In the data rows, 128 means zero.
Every row has one hidden group. Groups can overlap: rows of different groups may look alike. Groups are numbered from 0 in the order they first appear among the rows asked about.
Each row in order, then its group:
[196, 139, 101, 143, 118, 139, 156, 118, 131, 108, 118, 113, 143] : 0
[108, 98, 93, 114, 149, 154, 120, 152, 129, 118, 160, 173, 125] : 1
[141, 104, 132, 154, 130, 100, 171, 92, 129, 154, 95, 107, 121] : 2
[102, 172, 162, 120, 118, 126, 84, 158, 133, 129, 150, 147, 135] : 1
[77, 142, 146, 119, 114, 136, 90, 160, 118, 150, 152, 147, 145] : 3
[67, 131, 137, 116, 147, 122, 109, 163, 116, 145, 150, 145, 151] : 3
[92, 157, 164, 120, 98, 129, 87, 147, 128, 144, 150, 149, 133] : 3
[147, 90, 95, 124, 147, 137, 163, 83, 128, 146, 110, 107, 131] : 0
[152, 113, 131, 177, 120, 127, 160, 89, 130, 149, 96, 110, 122] : 0
[113, 99, 88, 117, 140, 165, 122, 147, 124, 114, 147, 176, 121] : 1
[174, 96, 94, 128, 138, 134, 165, 91, 133, 140, 124, 109, 129] : 0
[80, 108, 99, 120, 165, 144, 118, 159, 116, 129, 144, 159, 135] : 4
[149, 90, 100, 127, 139, 136, 161, 79, 128, 153, 112, 108, 135] : 0
[105, 98, 87, 121, 160, 160, 135, 143, 117, 127, 148, 169, 122] : 1
[86, 144, 161, 119, 90, 123, 86, 146, 127, 140, 149, 145, 135] : 3
[138, 136, 188, 130, 88, 99, 146, 112, 125, 125, 108, 106, 130] : 4
[141, 175, 137, 125, 115, 80, 102, 115, 139, 99, 116, 122, 101] : 1
[158, 163, 179, 125, 136, 97, 116, 135, 140, 116, 143, 119, 94] : 5
[124, 169, 142, 106, 138, 90, 91, 129, 133, 92, 113, 108, 108] : 1
[73, 133, 138, 120, 130, 134, 92, 165, 115, 149, 150, 146, 145] : 3
[90, 140, 173, 104, 99, 100, 106, 149, 132, 124, 153, 137, 140] : 3
[183, 136, 107, 143, 101, 111, 147, 99, 131, 106, 116, 116, 98] : 1
[79, 144, 159, 114, 104, 126, 91, 150, 122, 148, 151, 141, 144] : 3
[120, 148, 193, 115, 94, 94, 125, 134, 125, 123, 125, 108, 129] : 3
[90, 153, 167, 116, 92, 127, 93, 146, 122, 147, 147, 143, 139] : 3
[175, 123, 106, 139, 156, 141, 175, 94, 140, 136, 119, 111, 124] : 0
[166, 114, 114, 148, 162, 119, 170, 95, 142, 145, 122, 109, 108] : 2
[174, 137, 114, 131, 161, 139, 165, 97, 134, 118, 118, 90, 134] : 0
[75, 117, 109, 111, 150, 127, 105, 151, 125, 130, 164, 164, 130] : 2
[174, 155, 121, 122, 159, 124, 147, 103, 140, 100, 120, 86, 128] : 0
[116, 94, 85, 124, 136, 175, 126, 141, 110, 114, 133, 165, 119] : 1
[127, 95, 78, 124, 135, 163, 130, 138, 121, 114, 140, 173, 111] : 1
[149, 117, 150, 178, 87, 116, 152, 105, 129, 145, 101, 116, 130] : 4
[177, 156, 113, 117, 160, 137, 150, 117, 140, 100, 124, 93, 144] : 0
[186, 128, 103, 152, 119, 158, 163, 118, 128, 113, 106, 126, 136] : 0
[91, 154, 163, 121, 99, 134, 87, 151, 129, 146, 150, 148, 138] : 3
[191, 114, 102, 136, 130, 131, 165, 99, 134, 126, 134, 106, 126] : 0
[156, 111, 147, 152, 114, 119, 184, 108, 138, 138, 93, 111, 137] : 4
[75, 130, 127, 119, 129, 135, 90, 167, 122, 138, 155, 153, 144] : 3
[75, 129, 159, 93, 149, 92, 125, 143, 125, 126, 149, 134, 142] : 3
[85, 109, 97, 129, 157, 161, 121, 158, 107, 124, 122, 161, 126] : 4
[152, 92, 89, 124, 150, 151, 163, 94, 125, 134, 107, 110, 131] : 0
[104, 135, 99, 114, 98, 102, 85, 133, 126, 102, 124, 161, 101] : 1
[95, 159, 166, 120, 98, 128, 88, 145, 129, 143, 151, 150, 133] : 3
[73, 117, 119, 124, 151, 132, 103, 172, 116, 135, 146, 150, 144] : 3
[123, 134, 180, 157, 110, 85, 118, 112, 130, 136, 111, 131, 93] : 5
[111, 155, 194, 114, 100, 107, 117, 147, 131, 133, 145, 129, 139] : 3
[168, 165, 151, 122, 163, 108, 125, 129, 147, 99, 129, 98, 107] : 2
[87, 149, 155, 126, 107, 140, 90, 162, 130, 147, 151, 147, 148] : 3
[128, 157, 195, 136, 97, 104, 124, 142, 132, 145, 135, 124, 138] : 5
[153, 92, 89, 119, 145, 136, 159, 86, 127, 137, 108, 105, 129] : 0
[155, 100, 89, 135, 155, 145, 173, 95, 131, 137, 126, 121, 111] : 1
[143, 106, 129, 176, 104, 117, 151, 93, 126, 143, 90, 107, 118] : 2
[165, 123, 117, 143, 152, 137, 171, 85, 132, 133, 110, 93, 126] : 0
[142, 86, 85, 136, 140, 157, 160, 106, 114, 133, 96, 119, 121] : 4
[169, 158, 98, 109, 147, 132, 133, 124, 134, 88, 111, 98, 153] : 0
[97, 96, 95, 117, 152, 157, 120, 154, 120, 118, 147, 169, 126] : 1
[156, 95, 86, 132, 148, 152, 165, 93, 128, 128, 111, 120, 119] : 0
[156, 94, 120, 162, 111, 134, 163, 92, 132, 149, 99, 110, 135] : 4
[108, 151, 187, 115, 89, 101, 109, 139, 133, 127, 144, 131, 128] : 3
[85, 151, 172, 114, 111, 115, 107, 155, 116, 149, 151, 136, 148] : 3
[129, 153, 193, 135, 104, 88, 119, 126, 136, 125, 122, 128, 107] : 5
[60, 126, 139, 112, 144, 117, 134, 162, 112, 123, 121, 139, 154] : 4
[67, 125, 128, 114, 158, 120, 109, 161, 116, 143, 148, 142, 147] : 3
[170, 151, 111, 116, 157, 129, 144, 107, 135, 93, 112, 84, 130] : 0
[106, 161, 179, 119, 93, 116, 96, 144, 127, 141, 148, 140, 129] : 5
[183, 152, 105, 131, 129, 132, 148, 107, 132, 98, 103, 95, 137] : 0
[184, 141, 132, 144, 134, 97, 139, 106, 144, 104, 121, 99, 100] : 2
[170, 159, 106, 104, 156, 128, 132, 123, 140, 86, 117, 99, 143] : 0
[164, 150, 138, 119, 151, 100, 125, 111, 141, 92, 119, 87, 99] : 2
[115, 95, 92, 137, 180, 142, 164, 123, 126, 150, 118, 142, 131] : 4
[92, 109, 106, 120, 147, 139, 104, 171, 134, 120, 162, 162, 142] : 1
[149, 135, 174, 168, 100, 89, 127, 124, 136, 138, 112, 117, 104] : 5
[98, 144, 183, 99, 103, 93, 119, 140, 117, 125, 132, 110, 139] : 3
[173, 117, 100, 127, 153, 140, 168, 93, 134, 130, 117, 99, 136] : 0
[153, 92, 108, 143, 131, 126, 170, 90, 134, 143, 95, 106, 123] : 4
[143, 114, 140, 185, 102, 115, 142, 97, 126, 144, 92, 115, 114] : 2
[155, 98, 104, 146, 139, 157, 177, 117, 124, 136, 89, 118, 126] : 4
[105, 159, 184, 120, 92, 114, 104, 145, 127, 143, 146, 137, 133] : 5
[124, 152, 193, 129, 93, 93, 121, 137, 126, 131, 125, 113, 125] : 5
[118, 85, 77, 130, 158, 152, 155, 113, 115, 137, 113, 137, 115] : 4
[157, 103, 128, 147, 92, 119, 162, 93, 126, 131, 90, 103, 128] : 4
[181, 119, 93, 145, 112, 145, 163, 102, 130, 111, 110, 125, 112] : 0
[166, 156, 92, 99, 132, 124, 125, 124, 130, 85, 108, 109, 152] : 0
[95, 158, 162, 125, 103, 135, 86, 156, 134, 142, 151, 152, 135] : 3
[132, 85, 77, 126, 150, 158, 155, 106, 117, 128, 123, 137, 110] : 1
[171, 140, 107, 122, 153, 134, 153, 99, 131, 100, 110, 84, 133] : 0
[86, 146, 157, 124, 102, 136, 91, 157, 128, 147, 153, 149, 147] : 3
[150, 141, 101, 129, 103, 95, 118, 99, 133, 97, 120, 138, 78] : 1
[87, 125, 114, 113, 159, 135, 113, 157, 129, 136, 169, 168, 137] : 1
[153, 155, 126, 100, 156, 103, 114, 119, 135, 84, 113, 92, 110] : 2
[76, 107, 98, 118, 166, 141, 121, 153, 118, 133, 142, 158, 133] : 4
[190, 118, 95, 150, 98, 132, 144, 134, 127, 103, 123, 138, 110] : 1
